One vector is turned by the same rotation once a step. Each row is the vector after some number of steps, and that number follows the row.
The counts run from 0 to 1178.
[141 147 126 113 114 168 134 132 131 150 107 101 120 167 143 148 136 134
 115 115 116 139 123 103  67 132 158  76 151 117 155 137 149 125 151 179
 140 146 146 146 104 132 119 135 111 176 116  97 120  95 202  82  84 120
 120 149]
502
[153 161 104 115 116 159  96 143 143 131 130  80 151  99 157 127 189 106
 152  91 104 160 101 131  73 187 146 116 191 131 119 123 117 146 129 167
 129 140 114 138 112 104  90 111  98 170  99 121 117 101 136 120 138 109
 150 128]
183
[132 128 115 100 122 111 109 133 102 178 153 142 139 124 139 167 148 187
 105 127 162 160 135 113 186 120 127  88 120 106 161 124 145 122 137 152
 132 152 169 122 130 104  91 129  72 104 102  99  92  89 162 137  97 104
 117 161]
414
[175 105 119  86 133 127 104 140 130 155 152 164 142  96 176  93 184 143
 121  98 143 135 118  76 145 129 165 111 164 138 123 105 125 159 139 143
  96 139 134 169 133  81  76 125 104 136 128 130 142 133 159 107 175 127
 121 152]
192
[ 99 135 107  71 164  96 115 137 119 186 146 123 138 119 114 136 137 179
 124 142 136 165 106 114 139  99 145  94 129 109 190 123 167 115 169 154
 120 154 162 118  99 114 108 133 135 118  85  99 133 101 143 149 117  92
 125 154]
850
[146 152 134  76 105 129 108 123 103 170 139  93  93  87 157 126 170 124
 141 114 131 134 117  88 144 140 103  96 141 133 189 157 181 135 161  97
 131 155 129 134 137  78 143 110 153 126  88 115 148 109 113  93  99 128
 156 107]
114
[122 136  81 110 132  82  88 130 124 160 147 125 141 151 106 112 153 143
 180 152  80 143 127  93 147 169 125  95 156 134 161 123 132 163 122 134
  91 146 154 132 100 104  87 137 135 157 164  45 143 118 161 110 119 157
 125 153]
670
[171 121  81 143  98 114 111 113 144 111 133 119 196 167 143 127 149 122
 158 128 130 140 126 119 113 135 160 100 169 126 155 102 107 138 130 164
 138 141 179 142  92 102  77 112 132 182 130  76 137 125 134 117 146 140
 112 156]
171
[168 127 108 109  87 125 110 144 128 137 119 137 136 154 137 116 164 162
 165 135 100 119 131 122 133 135 153  87 165 138 151 115 172 181 120 143
 140 164 108 135 137 101  77 115 130 103 145  66 138 134 162  84 118 109
 112 185]
63
[170 137 110 109  80 143 102 137 105 138 124 124 141 175 111 137 127 111
 195 115 118 128 120  96 131 158 112 116 150 128 161 120 102 124 157 127
 182 146 169 161  94  87  87  95 137 144  86 146 111 130 135 115  71 106
 115 134]
1056
[193 127 108 164  64 135 102 144 131 144 120 108 180 167 151 154 160 141
 158 118 135 134 138 133 126 169 143 101 172 123 150 123 146 140 130 123
 159 141 152 120 123 107  78 100 102 165 125  97 103  96 137 106  95 131
 144 177]
606
[154 170  99 151  97 123 123 122 118 148 188 119 163 179 129 161 139 108
 120 153 137 154 121  90 126 174 143  83 107 121 122 146 108 128 132 155
 156 129 195 153 125 115 119 116  79 143 140 101 124  89 189  97 113 116
 129 136]
781
[136 147 150  75 127 122 110 139 110 176 154 109  98 103 131 118 157 150
 110 150 167 134 110 102 143  86 109  61  95 138 181 128 158 109 186 133
 143 142 146 143 116 111 142  91 143 115  71 134 129 125 144 113 116  79
 146 134]
744
[163 118 138  93 128 149  77 146 118 142 124 106 118 176 118 104 155 137
 144  94 136  88 148 140 150 107 150  87 135 162 136 107 122 144 154 192
 119 157 164 135  88 124  89  84  83 102 111 122 132 155 143  86 109 131
 122 104]
385
[179 137 113 105  92 138  81 139 129 156 139 131 120 111 135 126 178 107
 193 103 134 115 117 104 166 189 112 125 187 150 134 122 120 145 125 111
 140 147 130 149 129  74  78 126 131 129  94 137  99 132 106 121  80 112
 128 129]
103
[146 141 123  83 101 131  93 128  92 158 149 156 117 104 143  98 169 130
 162  93 116 142 106  76 144 175 103 117 155 150 117 120 116 132 131 104
 131 139 134 170 140  58  77  98 122 151  81 160 119 128 124 130 123 121
 149 120]
101
[130 139 108 104  97 104 137 132  74 138 160 162 140 179 133 116 131 158
 130 122 132 138 113 107 161 116 167  90  95 158 129 130 122 149 149 134
 155 165 185 167 142  83  78 101 111  88  96 102 146 140 143 100 137 130
 112 106]
256
[175 108 105 121 115 149  68 133 154 142 113  81 154 147 124 124 172 109
 173 106 134  88 138 149 132 132 160 115 184 144 143  99 103 139 148 176
 105 156 154 134  79 100  88 120 113 158 120 106 126 129 117 113 108 160
 125 119]
818
[135 125 120  71 138 144 100 170 109 176 117 158 111  93 131  88 162 169
 161 118 144 112 112 108 149  96 171  74 145 148 150 120 131 154 162 142
  95 177 112 160 123  96  83 153 146 123 112 111 142 112 149 128 134 124
 116 134]
839
[133 151  94  93 125  84 117 145 113 177 165 165 160 139 103 127 130 171
 164 153 122 164  96  94 161 140 155 108 144 129 161 116 152 148 143 134
 138 161 165 147 132  97  72 143 141 104 113  90 143 112 131 137 129  94
 113 173]
865
[125 166  87  91 147 108 120 127 150 153 179  73 162 120 126 158 143 103
 114 123 166 139  97 128 125 109 180 111 128 116 167 138 124 132 174 181
 141 152 181 131  92 110 139 139 126 104  79  95 150 117 132 120 131 103
 119 113]
980
[134 142 100 122 101 124  78 149 120 122 116  94 163 189  88 131 150 137
 185 125  88 125 128 162 131 141 156  99 159 130 124  98 107 146 147 188
 147 161 146 134  82 124  84 106  97 114 119  77 136 120 141 119 118 121
 124 133]
687
[166 133 141  76 133 158  95 159 138 154  97 128  94 130 135  94 158 114
 184 115 129  94 126  96 111 136 126  74 173 145 153 118 108 150 152 164
 121 153 109 161  87 106  92 122 161 135 113 127 120 144 144 107  96  94
 101 137]
210
[128 158 111 127 115 141  88 166 141 163 111 103 112  91 123 126 174 128
 181 128 150 109 114 162  89 152 148  69 163 140 145 129 110 119 145 131
 123 152 107 125 105 107  84 143 151 166  93 112  97  81 140 155  93 118
 152 143]
315
[125 137 121  98 123 127  91 110 131 163 165  81 129 129 132 143 163 134
  89 137 168 124 115 114 129  84 117  89 113 167 147 107 197  97 160 151
 128 142 193 129 124 106 121 126 102 144  74 109 110 152 139  98  96 122
 141 129]
915
[150 135 104  89 117  82 121 124 119 157 150 122 134 120 148  93 155 167
 151 138 138 106 108  85 166 107 116  80 133 163 182 134 166 178 121 134
 115 155 161 136 117  88 100 120 164 112 133  66 147 141 112  93 118 126
 108 129]
563
[164 167 102 133  80 118 122 109 109 113 149  76 160 161 157 145 154 135
 143 118  97 161 121 103 128 190  95 109 153 129 151 143 147 153 101 144
 163 149 176 113 120 104 120  79  87 142 125  97 127  97 136  79 106 121
 144 121]
263
[166 129 133  76 143 147  99 151 135 150 104 130 104 149 127  90 151 108
 181 124 120 109 127  85 123 130 115  77 154 134 163 108  92 144 150 165
 120 136 128 155  63 118  90 106 156 165 121 129 125 143 152 107  98  95
 104 143]
211
[128 165 117  81 126 108 132 131 109 136 159 101 133 151 107 123 137 134
 127 142 118 173  96 109 116 112 131  84  97 116 158 119 127 117 178 167
 179 148 154 153 108 116 128  77 131  98  79 135 151 130 148 106 141  51
 123 128]
875
[123 142  88 115 109 113  76 144 128 115 126  96 147 168  97 121 156 130
 186 125  84 153 125 150 125 167 134  97 157 128 125  90  85 144 127 182
 148 155 133 129  83 107  76 106  97 132 129  73 120 113 142 123 112 120
 125 142]
686
[167 145 112 103 101 126 102 158 127 194 143 145 134 106 133 130 155 131
 165 156 133 147 114  94 136 136 166  79 149 114 177 139 159 155 162 108
 132 160 104 148 140 102 130 147 156 140 158  85 151  86 163 105 120 122
 120 175]
325
[164 152 129 118 114 147 136 138 128 141 124  88 124 141 179 161 164 122
 105  75 152 120 133 122 104 165 142 102 150 118 156 146 139 119 140 167
 166 142 150 108 122  95 102  96  90  99  60 129  96 131 136 110  69  94
 124 125]
93
[164 161 105 132 113 117 108 150 128 166 164 115 177 200 104 154 117 103
 171 132 127 131 117 107 121 171 187 116 145 121 144 148 111 139 166 166
 152 155 179 151  90 129 112 110 105 121 135 115 152 103 169 104 125 108
 125 132]
345
[156 139 123  96 114 168  89 108 135 122 142  83 119 113 148 118 176 116
 116 116 164 132 114 122 118  93  88  57 122 147 131 104  80 107 137 165
 146 129 148 159  94 105 125  90 111 175  87 135 100 108 148 111 126 108
 141 110]
292
[117 150 111 118 121 113  93 156 113 177 135 117 117  76 139 112 182 146
 159 125 120 154 118 127 100 182 119  70 153 124 147 134 126 114 138 105
  99 142 105 127 116 104  93 118 130 202  95 122 115  69 138 140 135 140
 181 140]
313
[132 162 131  84 139 153  93 136 153 134 139  43 120 130 105 113 161 115
 134 147 128 125  99 130  91  95 131  74 133 154 141 103 135 145 160 213
 130 144 129 133  89 141 122 112 111 126 104 119 132 133 148  86 122  69
 139 115]
1005
[152 161 115 120  99 116  90 128 151 119 165  56 142 136 145 128 179  96
 130 119 137 116 113 148 117 160 112  95 147 159 123 115 124 116 129 175
 163 130 149 117 109 105  95  87  95 110  73 111  97 156 109 109  92  83
 140 132]
898
[145 134 103 107 114 114 106 155  83 143 165 141 143 139 135 131 155 126
 140  90 159 141 124 145 161 142 199  98 109 107 126 143  61 134 171 154
 133 168 146 162 111  92 114  96 107 101 103 128 167  92 156 138 165 140
 134 111]
968
[134 123 109  72 127 138  80 111 107 148 156  90 133 104 136 110 181 122
  99 103 104 174 110 113 123 116 135 111 123 138 123 124 130 124 159 162
 109 146 147 172 123  91 131  98  83 169  83 136 161 121 149  98 173 148
 162 102]
811
